In the data rows, 128 means zero.
Here are some points, each followed by its number:
[117 103  90 169 153 166 168 150  88  90 162 166 103  98] 0
[102 127 138 117 163 116 101 159 151 163 140 136 142 109] 1
[103 154 136 155 154 143 102 162 108 116 108 114 129  99] 2
[ 90 135 113 135 165  94 113 157 136 162 118  93 155 138] 3
[162  99 159 136 132 127 124 102 112 142 133 131 121 157] 4
[165  91 153 157 139 105 120  88 102 150 163 142 105 155] 5
[135 123 144 128 101  99 143 123 118 114 112 113 127 147] 6
[101 161  87 153 151 163 162 106  95  87 165 146 118 103] 7
[ 91  97 105 112 124  88  91 135 132 165  88  90 112 168] 8
[166  93 121 158 129 114 132  93  93 148 159 144 106 129] 9
[121 121 102 129 136 112 106 148 124 138 103 110 150 133] 10
[132 131  97 144  99 128 112 144 103 105  95  98  98 163] 11
[139 148 125 108 120 133 154 109 129 124 127 128 161 154] 12
[169  87 118 165 138 103 150  87  90 131 168 161  88 121] 13
[129 108 161 143  91 117 129 127 120 103 129  97 113 106] 14
[109 109 110 114 127  93  95 105 148 158  91 120 117 153] 15
[140 106 157 161  94 121 127 128 110 123 123  88 114  94] 16
[124 129 155 140 102 131 139 116 146 139 138 105 144 110] 17
[114 162  91 151 157 162 169 138  97  88 157 150 139  90] 18
[120  98 154 139 117 148 123 143 159  97 146  99 116 124] 19
[116 155 148  97 125 155  97 139 154 125 110 159 140 112] 20
[142 166  94 131 140 154 165 117 106  93 125 138 163  95] 21
New points follow, each followed by the numbers of its three nearest points above, nearest first.
[128 136 151 123 110  97 151 121 114 129  98 123 143 159] 6 12 4
[106 157 150  87  93 153 128 161 166 120 132 133  94 113] 20 19 17
[131 125  99 147  95 129 105 147  98 112 101  95 101 158] 11 6 10
[ 98 169 146  93 158 158 110 153 168 121 106 103 110 150] 20 2 1
[ 88 163  98 166 166  87 161 169 105 166  87  87 166 169] 3 10 2
[110 151 123  98 123  95 140 103 163 146  99 151  95 143] 15 6 12
[143 110 165 118 108 165  88 155 139  98  93 158 138 127] 20 19 14
[163 112 114 148 147  98 125 114 128 154 158 108 133 118] 9 4 5
[148 158 109 109 116 118 155  97 123 118 120 129 162 125] 12 21 6
[158  90  95 163  97 168 118 166  91 102 128 163 131  88] 0 16 18
[113 138 135 110 135 157  93 146 150 135 131 154 147  97] 20 1 2
[138 142 120 121 128 125 153 125 117 117 113 121 158 148] 12 6 10
[161 120 131 133 143 108 133 101 116 144 136 118 132 146] 4 9 5
